The rows below fall into families. The same turns and mirrors carry the whole set onto itself and the rows of a family onto each other. For each named row, which other rows are in its family? Write them in the order they are listed.
These 30 rows form 5 families of 6 rows each.
K518: [-3.00  1.31  0.79 -1.04  2.39 -0.50  0.47  2.41]
K491: [-0.66 -3.20  2.26  0.25  1.46  0.38 -1.53 -1.77]
K465: [-3.03  0.96  2.68  0.13  0.16  0.71 -0.30  1.39]
K180: [-2.13  1.54  0.07 -0.23  3.44 -0.01  0.71  2.19]
K72: [-1.63 -1.83  1.68 -0.56 -0.08 -1.38 -1.05 -2.16]
K339: [ 0.94  1.78  0.71  1.26  1.05 -1.41  0.69 -0.51]
K735: [-2.71 -1.02  2.39 -1.13  2.32  0.47  1.42  2.56]
K836: [-0.46 -3.45  3.15 -0.31  2.58 -0.86 -0.16 -1.51]
K385: [ 1.14  0.82  2.13  1.48  3.33 -1.87 -1.09 -1.03]
K207: [ 0.67  0.22  1.29  0.82  3.80 -2.70  0.41  1.36]
K987: [-3.46 -1.13  1.39 -2.02  1.43  1.02  0.67  0.65]
K479: [-1.66 -2.55  2.18 -1.39  1.54  1.21  0.26 -1.80]
K700: [-0.87  2.49  1.58  1.13  0.76 -0.10  0.66  1.54]
K183: [ 1.05 -1.54  1.48  1.41  2.44 -1.72 -1.97 -1.56]
K284: [-2.62 -0.32  0.85 -0.50  1.41  1.35  0.66  2.66]
K617: [-0.85  2.15  1.18  0.68  3.48 -2.07 -0.63  1.69]
K753: [-3.63 -1.04  2.70 -0.80 -0.43 -0.03 -0.94 -0.31]
K945: [-2.30 -3.09  3.34 -1.29  2.09  0.73  0.60  0.29]
K194: [-3.48 -0.38  1.22 -1.11  2.65  1.79  0.71  1.31]
K126: [ 0.70  0.56  0.22  1.44  2.88 -2.30 -1.10  0.80]
K641: [-2.69 -2.55  2.30 -0.93  2.42  1.83 -0.38 -1.02]
K41: [-0.23  1.62  0.20  0.94  4.27 -1.90 -0.28  0.69]
K572: [ 0.61 -1.64  2.70  0.42  2.29 -0.24 -0.76 -2.87]
K14: [-0.72 -2.34  2.21  0.13  3.24 -0.03 -1.42 -2.66]
K798: [-1.28  0.64  1.54 -0.05  3.36 -1.24  1.55  3.01]
K319: [-1.03  1.33 -0.29  0.57  2.41 -0.77  0.20  2.88]
K40: [ 1.18 -1.62  2.32  0.65  3.39 -2.66 -0.43 -0.83]
K592: [ 0.52 -0.33  0.68  0.41  0.51 -2.10 -0.14 -2.32]
K828: [-2.49 -2.55  1.90 -0.73  0.89  2.09 -0.33  0.43]
K32: [ 0.51 -0.44  1.23  1.02  4.08 -1.85 -1.42 -1.81]

The rest of the family of K518: K385, K987, K479, K617, K572
The rest of the family of K339: K465, K72, K700, K753, K592
The rest of the family of K836: K735, K207, K945, K798, K40
The rest of the family of K180: K194, K641, K41, K14, K32

The rows below fall into families. The same turns and mirrors carry the whole set onto itself and the rows of a family onto each other. For each named row, which other rows are in its family? Write them in the order they are listed.
These 20 rows form 5 families of 4 rows each.
K314: [-1.81 -1.28 -0.70 -3.87  1.77 -1.66  0.57 -0.53 -0.01  0.33  0.53 -0.78
  0.46 -2.70  2.24  1.69  0.90  1.40  0.17  1.55  0.45 -0.57 -1.96  1.76
  0.18 -0.47  2.65]
K980: [-1.55 -2.49  1.36  0.35  0.15 -0.71 -2.26  2.59 -1.17  1.09  0.54  1.10
 -0.06 -0.51 -1.53  0.20 -2.81 -1.95 -1.84 -2.71 -0.83 -1.49 -1.59  1.56
  0.27  1.14  0.90]
K686: [-1.24 -1.96 -1.88 -1.76  1.25 -0.56 -0.30  1.49 -1.02  1.04  0.94 -1.30
  0.14 -0.71  2.19  1.28 -0.46  2.45  0.33  1.14  1.36 -0.72 -0.42  2.30
 -1.06 -1.65  0.75]
K916: [-3.24  0.59  0.43  1.60 -1.79  1.32  0.19  0.09 -3.65 -0.97  0.56  3.74
  1.99 -1.42 -0.32  0.45  1.08 -0.46 -2.63 -1.24 -0.34  0.87 -0.48  0.02
  0.54  0.46  0.79]
K346: [ 0.77  0.87 -0.02 -1.26  2.10  0.42 -0.35 -1.86 -1.60  2.73 -0.42  1.36
 -1.19 -3.09  1.75  1.35  1.80 -0.55  1.21 -2.90  2.48 -0.29 -2.41  0.72
  0.63  0.83 -0.77]
K362: [-3.52  2.64  1.56 -1.21  0.23  1.21 -0.63 -1.04 -0.92 -1.37 -0.39  1.27
  1.30  1.61  0.68  0.84  0.21 -2.93 -0.85  0.62  2.79  1.64 -1.80 -0.67
  1.04  0.37  0.86]
K697: [ 0.30  0.91  3.01 -1.88  1.59 -2.04 -1.96  1.48  0.59  0.52 -0.32  0.18
 -1.28  1.45 -2.46  1.56 -1.37 -2.04 -0.63 -1.79 -0.46  1.04 -0.52  1.60
 -1.38  1.48  0.52]
K692: [-3.23  0.98  0.55 -1.59 -1.64  0.08  1.72 -1.02 -1.25 -1.91 -2.52  3.08
  0.15  0.72  0.41 -0.44 -0.46  1.08 -3.29 -0.42 -1.03  1.70 -2.86  0.78
  0.49  0.19  1.27]
K131: [-2.51  0.33  1.21 -2.44  0.04 -1.74 -1.88  0.94 -0.41  0.72 -0.26 -1.03
 -0.07  0.17 -2.55 -0.30 -2.39 -3.41 -0.27 -0.86 -0.42 -0.34  0.47  0.75
 -0.55  2.39 -1.01]
K387: [ 2.34  0.72  2.53 -0.89 -0.22 -1.30  2.14 -1.74 -0.99  0.52 -0.92 -0.78
 -0.70 -2.83  0.97  0.77  1.98  1.53  0.57 -1.19  0.71 -1.24 -1.45  0.05
  1.63  2.72 -0.64]
K56: [-3.46  0.36 -0.05 -1.36 -0.06 -0.19 -0.12 -1.88 -4.91 -1.57  0.36  1.28
  0.81  0.49 -1.07  1.22  1.53 -1.76 -1.41 -0.07 -0.09  2.23 -1.04 -1.45
 -0.48  0.65 -1.55]
K763: [-1.21 -0.77 -2.47 -1.89 -1.34 -1.75  0.83  0.81 -1.02 -0.17 -0.27 -1.09
  0.89  0.92  1.20 -0.73  1.08  0.38 -0.48  0.08 -2.79 -1.92 -2.00  3.50
 -0.40 -1.90  0.02]
K579: [ 0.84 -0.70  1.65 -0.46  0.09 -3.55 -0.76  0.44 -0.85 -0.74 -0.80  1.90
  0.72 -1.91 -1.58  0.83 -2.19 -1.84 -0.01 -2.09 -1.79  0.67 -2.96  3.92
 -0.91  0.27 -0.57]
K404: [ 1.84  1.72 -2.30  0.92  0.18  0.65  2.40 -1.69 -0.80  1.17 -1.33  0.19
 -0.23 -2.20  0.97 -0.22 -1.25 -1.15 -1.54 -1.27 -0.16  1.32 -3.03  0.55
  0.31  1.86 -1.36]
K892: [-1.19 -0.70 -0.68 -1.86  0.17  0.85  1.02 -0.46 -0.90 -0.52  2.67 -1.10
  1.63 -0.49  2.31  2.15  0.31  0.78 -1.95 -0.58 -1.41 -1.80 -2.31  2.88
 -1.45 -0.61  3.25]
K795: [-0.26 -1.70 -0.29 -3.08 -0.87  0.30 -0.05 -0.78 -0.60  0.42 -0.16  0.28
  0.98  0.59  2.03 -0.48  0.79  1.79  1.14  1.02  2.18 -2.65  0.91  2.09
 -0.55  0.15  1.81]
K767: [ 2.84  0.99  0.89  0.37 -0.66  1.46  1.46 -0.69  0.37  0.25 -0.22 -1.07
 -0.07 -2.27 -0.63  1.54  2.17 -1.21 -2.21 -3.16 -0.02 -1.15 -2.42  1.10
  1.01  1.50  1.09]
K948: [ 0.75 -0.10  2.93 -2.43  0.36 -3.10 -2.12  0.83 -1.81 -0.07  1.70  1.67
 -0.36  1.43 -0.28  1.59  0.26 -3.32 -1.01 -1.05  0.31 -0.97 -0.72  0.76
 -1.67  0.63 -1.72]
K536: [ 1.32  2.03  0.41  1.04 -0.32  0.84  1.03 -0.03 -1.21  1.86 -1.19 -0.45
 -1.35 -2.22  0.54  0.63  1.89  1.76  0.40 -1.82  1.95 -0.25 -0.71  0.10
  1.32  0.70 -2.05]
K856: [-2.84  1.84  1.75 -0.50  0.66  0.54  0.22 -1.34 -3.25 -2.58  0.17  1.97
  0.73  2.17 -0.39  2.21  1.64  0.04 -0.72  0.35  0.18  3.11 -1.11  0.48
 -0.93 -0.32  1.13]

The rest of the family of K697: K686, K536, K856
The rest of the family of K404: K692, K763, K579
The rest of the family of K362: K346, K795, K948

The rows below fall into families. The same turns and mirrors carry the whole set onto itself and the rows of a family onto each other. For each named row, which other rows are in its family? Write them in the order they are listed.
These 32 rows form 4 families of 8 rows each.
K957: [ 2.29 -2.05 -0.28 -1.84 -0.54 -3.35  2.54  1.85  0.29 -0.26  0.04 -0.34
  2.20 -1.52 -0.76  1.02 -0.65  1.27 -1.64  3.35 -2.31 -0.99]
K451: [ 3.90 -1.76 -0.41  1.94  3.10  1.24  0.16 -1.05 -3.10  0.64 -1.74 -2.36
 -0.02 -1.10 -2.12  2.64 -3.27  2.98 -0.14  0.36 -1.21  0.01]
K984: [-0.63 -1.32 -0.90 -2.75 -0.23 -2.10  3.43 -1.23  0.29 -0.76  0.03  0.02
  0.89 -0.69  1.29 -0.75 -0.40  0.43 -1.45  3.07  0.18  0.18]
K737: [ 1.59 -4.57 -0.67 -0.16 -2.80 -1.65  2.29 -0.45 -0.48 -0.26 -0.67 -2.10
  0.55 -2.24  0.56 -0.19  0.15  1.35 -0.56  3.45 -1.67 -0.48]
K558: [ 0.06 -2.96 -1.92 -1.27 -0.22 -2.10  1.39  0.13  0.98 -1.17  1.19  0.58
  0.61 -0.46  1.86 -1.57 -1.64  3.05  0.28  3.48  0.38 -0.03]
K246: [-1.15 -2.39 -1.56 -2.43 -1.63 -2.33  2.52 -0.36  0.24 -0.36 -0.03  1.87
  0.55 -1.51  1.71 -0.22 -0.53  1.24  1.01  2.49  0.00 -0.69]
K461: [-0.54 -3.44 -1.23  0.02 -2.88 -1.77  2.41  1.05  0.04 -0.90 -2.71 -0.06
  1.23 -1.27  0.86  1.33  0.09  0.43  1.40  2.66 -0.64 -1.19]
K711: [ 1.82 -0.24 -0.37 -0.56  3.33  0.48  0.64 -1.40 -2.43  1.56 -0.89  1.03
 -1.75 -0.90  1.59  3.59 -3.19  2.41  0.48 -1.20 -0.60 -0.93]
K190: [ 4.03 -0.77 -0.53  1.99  4.10 -0.32  2.25 -0.82 -1.70  0.82  0.56 -2.68
 -1.37 -0.82 -0.61  0.61 -3.09  3.03  0.63 -0.39 -0.49 -1.25]
K840: [ 3.66  0.62 -0.83  0.16  4.35 -0.77  0.91 -0.65 -1.84  1.71  0.30 -1.55
 -0.43 -0.38 -1.27  1.84 -3.46  3.36 -0.53  0.38  0.66  0.07]
K205: [ 1.62 -0.47 -2.24  2.49  3.26  0.64  0.93 -0.54 -2.21 -0.21 -3.22 -1.20
  0.44 -0.05 -1.81  3.08 -3.08  2.21  2.39 -0.06  0.48 -0.17]
K258: [ 2.81 -2.05 -0.82 -0.04  2.12  0.68  0.83 -0.90 -3.67  0.19 -3.28 -1.40
 -0.34 -2.37 -1.84  4.40 -2.07  1.64  0.12 -1.05 -1.03 -0.17]
K923: [ 1.59 -4.00 -1.76 -0.23 -1.56 -0.64  2.60 -0.53 -0.18 -1.94 -0.74 -1.12
  2.05 -0.85 -1.48 -1.45 -0.21  1.78  0.20  3.64 -1.24 -0.24]
K199: [ 1.54 -2.53  0.84 -1.87 -1.52 -1.53  3.68  0.35  0.20  0.84 -0.79 -1.03
  1.22 -1.25 -0.12  0.77 -0.59  1.09 -2.97  3.15 -2.01 -1.01]
K586: [ 2.29 -0.07 -0.26 -2.76  2.85  0.12  0.41 -1.06 -2.57  0.92 -1.01  0.42
 -0.78 -1.55 -1.10  3.93 -2.69  2.60  0.39 -1.28  0.42  0.00]
K443: [ 4.15 -0.30 -1.71  0.17  2.64  0.36  2.09 -1.24 -2.27  2.02 -1.08 -2.88
 -1.22 -1.25 -1.68  1.51 -1.22  2.39 -0.27 -0.10  1.89  0.51]
K530: [ 0.66 -5.07 -2.25  1.45 -0.78 -1.27  1.76  0.40 -0.23 -1.66 -1.25 -1.16
  1.12 -1.25  1.14 -1.30 -1.14  1.96  0.14  3.95 -0.93 -0.26]
K960: [ 1.12  0.02 -3.26  0.33  2.41  0.77  2.65 -1.21 -2.08  0.59 -2.94 -0.91
 -0.83 -0.77 -1.96  2.08 -1.65  2.58  1.96 -0.98  2.36 -0.36]
K235: [ 0.52 -1.90 -0.75 -1.32 -1.19 -1.93  1.97  1.81  0.51 -1.85 -1.86  1.11
  3.08 -0.37 -0.39  1.66 -0.16  0.21  1.24  2.82 -1.49 -0.76]
K539: [ 0.64 -2.25 -2.17 -2.18  0.14 -1.71  2.74 -0.38 -0.09 -1.16  0.48  1.60
  1.83 -0.51  0.13 -2.14 -0.43  0.94 -0.20  3.34 -0.15 -0.03]
K93: [ 1.22  0.33 -1.41 -0.43  4.31  0.38  0.37 -1.07 -2.39  0.57 -1.24  1.63
 -0.03 -0.24 -0.83  2.47 -3.93  2.78  1.34 -0.76  0.54 -0.28]
K872: [ 3.06  0.02 -1.66  1.43  2.79 -0.64  1.76 -1.09 -2.14  1.75 -0.77 -2.96
 -2.79 -0.61  0.23  1.72 -2.77  3.68 -0.58 -0.02  1.10 -0.84]
K120: [ 2.52  0.09  0.68 -0.12  4.34 -0.76  0.59  0.00 -2.50 -0.04  0.02  0.74
 -1.03 -0.26  0.55  1.70 -3.91  2.08  0.71 -1.35 -0.01 -1.71]
K912: [ 2.93 -1.85  0.49  2.37  2.39  0.58  0.22  0.06 -2.69 -1.41 -2.23 -1.83
 -0.61 -0.53 -1.11  2.73 -3.60  2.57  1.62 -0.94 -1.29 -1.98]
K206: [-0.26 -3.22 -0.87 -0.32 -2.29 -0.71  3.42 -1.29 -0.12 -1.96 -1.99 -2.65
  1.22 -1.17 -0.57  0.31 -0.27  0.90 -0.79  3.41 -1.09 -0.11]
K488: [-1.00 -1.94 -0.03 -1.74 -1.90 -0.35  3.24  0.21  0.53 -0.78 -2.69  1.28
  2.03  0.15  0.50  1.54 -0.16  0.05  0.19  2.46 -0.83 -1.08]
K893: [ 2.61 -3.35  0.31 -0.47 -0.52 -2.25  1.48  2.39  1.28  0.69  0.33 -0.36
  1.54 -1.23  1.75  1.18 -1.18  1.88 -0.80  3.71 -2.18 -0.65]
K864: [ 2.59 -1.81 -0.06  1.35  1.61  1.42  0.47 -1.17 -2.62  0.59 -2.14 -1.66
 -1.62 -1.28 -0.15  4.34 -2.85  3.21  0.76 -0.68 -1.76 -1.08]
K663: [ 1.22 -0.05 -2.25  1.95  2.09  0.73  1.14 -1.11 -1.98  0.15 -2.61 -1.48
 -2.03  0.41  0.75  2.59 -2.23  2.48  2.26 -0.58  1.97 -0.60]
K364: [-0.50 -3.13 -1.16 -0.24 -0.81 -1.98  2.03  2.51  1.33 -0.72 -1.62  1.61
  1.90 -0.86  1.25  1.84 -1.63  1.87  1.23  2.73 -1.93 -1.55]
K354: [ 1.46 -2.29  0.04 -2.30 -1.76 -3.41  2.40  0.82  0.37  1.13  0.96 -0.36
  0.32 -1.72  1.37  0.08 -0.29  1.60 -1.34  2.93 -0.56 -0.92]
K544: [ 1.38 -0.10 -1.48  2.11  3.60  0.78  1.64 -0.91 -1.37 -0.72 -1.32 -0.61
 -0.63  0.40 -0.12  1.31 -2.81  1.84  3.68 -0.99  0.83 -1.12]

The rest of the family of K544: K984, K190, K199, K120, K912, K206, K488
The rest of the family of K443: K558, K258, K586, K530, K960, K893, K364
The rest of the family of K461: K451, K737, K246, K840, K205, K93, K354

The rows below fall into families. The same turns and mirrors carry the whole set onto itself and the rows of a family onto each other. For each named row, which other rows are in its family? Write them in the order they are listed.
These 15 rows form 5 families of 3 rows each.
K869: [-0.82 -1.48 -2.08  0.35  1.44  1.43  0.93  0.09 -3.08  0.41 -1.19  0.86
 -0.35 -1.74 -0.40  2.35 -0.39  0.23  2.15]
K264: [-0.01 -0.63 -0.79  1.15  0.87  1.00  2.36  0.38 -2.97  0.44 -2.03 -0.08
 -1.55 -0.59 -1.25  1.62  1.28  0.94  1.99]
K739: [ 0.15 -0.95  3.89  1.89 -0.03  1.06 -0.91 -0.45  0.03  0.44  1.56  0.39
  1.26  0.19 -0.86  0.02 -1.03 -2.98 -1.15]
K610: [ 0.85 -1.29  2.83  1.20 -0.81  0.90 -0.81 -0.58  0.66  1.68  1.57 -0.21
  0.74 -0.57 -0.15  0.53  0.11 -3.57 -1.35]
K908: [-0.96  3.84 -0.12 -1.50 -0.64 -0.59 -0.43 -0.95  2.64 -1.16 -0.73 -1.84
  1.24 -0.14  0.32  1.81 -1.05  0.94  2.09]
K512: [ 0.19 -1.17 -2.04 -0.21  0.10  0.88  0.81  0.52 -3.28  0.30 -2.41  0.76
  0.45 -2.69 -1.14  2.07 -0.15 -0.51  1.20]
K514: [-1.04  3.83 -0.44 -1.20 -0.30 -0.85 -0.41 -1.25  3.11 -0.37 -0.17 -2.73
  0.75  0.05 -0.38  1.92 -1.29 -0.08  1.57]
K219: [-2.01  3.44  0.50 -0.79 -0.16 -0.23 -0.25 -1.45  2.83 -1.34 -0.23 -1.84
  0.62 -0.16 -0.11  1.18 -1.81  1.32  2.32]
K260: [ 1.31 -0.28  3.42  2.27  0.45 -0.42 -0.56 -1.23 -0.19  0.05  1.42  0.33
 -0.48  0.42 -0.05 -1.11  0.46 -2.20 -1.00]
K890: [ 0.76 -0.37  3.21  1.21 -0.81  0.35 -2.86 -0.29 -0.14  0.52  1.35  0.09
  2.10 -0.98  0.10 -0.36 -0.39 -2.88 -1.22]
K282: [-0.80  3.68  0.82  0.00  0.75 -0.93 -0.58 -0.44  1.68 -1.47  0.37 -2.22
 -0.60  1.43 -0.44  1.72  0.07  1.48  2.42]
K67: [-1.45  3.15  0.45 -2.05 -1.29 -0.58 -1.40 -0.29  2.42 -1.14 -0.63 -2.02
  0.92 -0.99 -0.08  2.67 -1.11  1.10  2.48]
K687: [-0.49 -0.81 -2.63  0.53  0.86  1.83  0.92  0.50 -2.65  1.70 -1.70 -0.82
 -0.05 -1.98 -0.44  2.23  0.69 -0.30  1.96]
K374: [ 0.21 -1.21 -2.21  0.18  0.71  1.63  1.17  0.58 -3.13  0.88 -1.64  0.56
  0.60 -2.03 -0.12  2.28  0.65 -0.17  1.90]
K380: [ 1.10 -0.60  3.66  1.06 -1.02  0.61 -1.25  0.00  0.47  0.61  1.49  0.38
  1.88 -0.38 -0.14  0.07  0.24 -3.22 -1.52]

The rest of the family of K908: K374, K380
The rest of the family of K869: K739, K219
The rest of the family of K260: K264, K282
The rest of the family of K512: K890, K67

